[[127 130 129 128 130 128 126 127 128 128 128 128]
 [128 121 127 129 126 130 136 116 122 130 131 133]
 [129 123 127 128 126 128 133 119 125 128 130 131]
 [127 119 127 131 126 131 139 112 119 128 132 135]
 [127 132 129 127 132 129 124 135 128 126 129 127]
 [129 125 127 128 126 128 130 123 126 128 129 129]
 [127 136 135 121 142 132 115 143 120 116 133 127]
 [128 137 138 119 145 133 112 145 116 114 136 127]
 [126 136 134 123 141 132 116 143 121 119 132 126]
 [115 116 127 143 132 140 157 104 111 131 131 143]
 [120 118 127 137 129 137 149 107 113 130 132 139]
 [127 121 127 130 126 131 137 114 120 128 131 134]]
The 3rd entry from the end, reading row by row -> 128
Report the entry in the top-right corner.
128
Report the entry directly above 122.
128
Report the bottom-left entry.
127
The 2nd entry from the end, reading row by row -> 131
The second smallest entry: 107
The maximum is 157
The largest entry in the last column: 143
The bottom entry of the column that holds the smallest entry: 114
Report the smallest entry in the last column.
126
The entry just right of the largest entry is 104
Report the top-left entry.
127
The bottom entry of the column that holds the largest entry -> 137
Report the first entry in the row that holds the largest entry.
115
The 2nd entry on the main diagonal is 121
Report the smallest entry in the first row.
126
Report the entry just right of 118.
127
The entry just right of the smallest entry: 111
The third entry on the diagonal from the top-right corner is 128
The entry in the bottom-right corner: 134
The third entry on the main diagonal: 127

[[124 134 137 134 131 123 126 138 125]
 [133 125 131 138 137 135 114 117 116]
 [124 124 120 135 135 128 118 125 132]
 [103 125 140 147 134 129 131 126 136]
 [118 117 131 135 130 132 136 118 134]
 [134 128 101 127 122 127 106 119 127]
 [152 133 125 104 124 130 137 133 125]
 [120 122 127 133 121 126 132 122 127]
 [119 132 127 136 123 110 119 149 128]]
Counting starts at 0.
Which number is the entry in row 0 and column 2?
Answer: 137
Which number is the largest entry?
Answer: 152
Which number is the entry in row 2 and column 1?
Answer: 124
Which number is the top-left entry?
Answer: 124
Which number is the entry directly below 101?
Answer: 125
Which number is the entry in row 1 and column 0?
Answer: 133
Which number is the entry directly above the largest entry?
Answer: 134
Which number is the entry at row 2, column 0?
Answer: 124
The entry in row 0 and column 1 is 134
Which number is the entry at row 2, column 2?
Answer: 120
Which number is the entry in the bottom-left corner?
Answer: 119
The entry at row 1, column 2: 131
Which number is the entry directly above the centre entry?
Answer: 134
The entry just right of the smallest entry: 127
The entry directly below the centre entry -> 122
The entry directly below 129 is 132
The minimum is 101
The entry in the bottom-right corner: 128
The entry in the top-right corner: 125
The entry just left of the centre entry: 135
The bottom entry of the column that holds the smallest entry: 127
Which number is the entry at row 1, column 1?
Answer: 125
Which number is the entry directly below 103?
Answer: 118

arr =
array([127, 132, 133, 109, 140, 119, 121, 133, 139, 101, 114, 134, 131,
       127, 112])
The second largest entry? 139
The last entry -> 112
The third entry from the right: 131
The third entry from the left? 133
The entry just right of 139? 101
The second entry from the right: 127
The maximum -> 140

x =
[[122 129 140 128 114 141]
 [128 127 120 124 124 118]
 [132 125 129 129 134 131]
 [132 125 120 127 135 119]
 [130 127 131 128 132 130]
 [128 128 134 128 128 144]
 [131 130 137 132 133 140]
 [128 126 113 125 127 106]]
Read off the first entry of the smallest entry's row.
A: 128
The last entry of the smallest entry's row is 106
The 2nd entry from the end, reading row by row: 127
Read off the entry just left of 144.
A: 128
The 2nd entry on the main diagonal is 127
Read off the top entry of the column that holds the smallest entry.
A: 141
The smallest entry in the first column: 122
Read off the 4th entry in reading order.
A: 128
Read off the 2nd entry on the diagonal from the top-right corner.
A: 124
Read off the 2nd smallest entry.
A: 113
Read off the third entry on the main diagonal.
A: 129
The smallest entry in the first row is 114

Read these off the matrix that follows.
1) Read off the 3rd entry on the diagonal from the top-right corner.
2) Read off the second entry on the main diagonal.
3) Read off the first entry, reading row by row.
4) Read off the entry just right of 125.
5) Read off the smallest entry in the first column.
6) Read off the entry in the top-right corner.
7) Read off the entry directly below the smallest entry.
8) Read off the first entry of the largest entry's row.
array([[132, 125, 124, 134],
       [128, 128, 128, 128],
       [130, 130, 127, 126],
       [129, 118, 126, 145],
       [134, 123, 123, 140],
       [127, 129, 135, 129],
       [124, 126, 127, 106],
       [129, 130, 128, 131],
       [130, 127, 120, 132],
       [130, 129, 127, 123],
       [127, 129, 127, 130],
       [131, 131, 124, 121],
       [131, 130, 127, 127]])
1) 130
2) 128
3) 132
4) 124
5) 124
6) 134
7) 131
8) 129

Read these off the table that follows.
1) The top-left entry?
2) The bottom-right entry?
3) The entry just right of 139?
4) The bottom-left entry?
5) The 1st entry on the diagonal from the top-right corner?
6) The entry directly below the centre entry?
7) The third entry on the main diagonal?
8) The 3rd entry from the end, reading row by row?
129,106,120,131,141,117,124,125,137,129,123
131,145,126,129,146,112,130,125,117,129,123
130,122,122,130,112,140,127,125,128,133,124
130,136,125,131,113,139,129,125,121,131,122
130,116,121,130,106,144,126,125,131,134,124
130,127,124,131,136,121,128,126,126,128,122
132,149,126,129,108,142,131,125,113,134,123
1) 129
2) 123
3) 129
4) 132
5) 123
6) 144
7) 122
8) 113
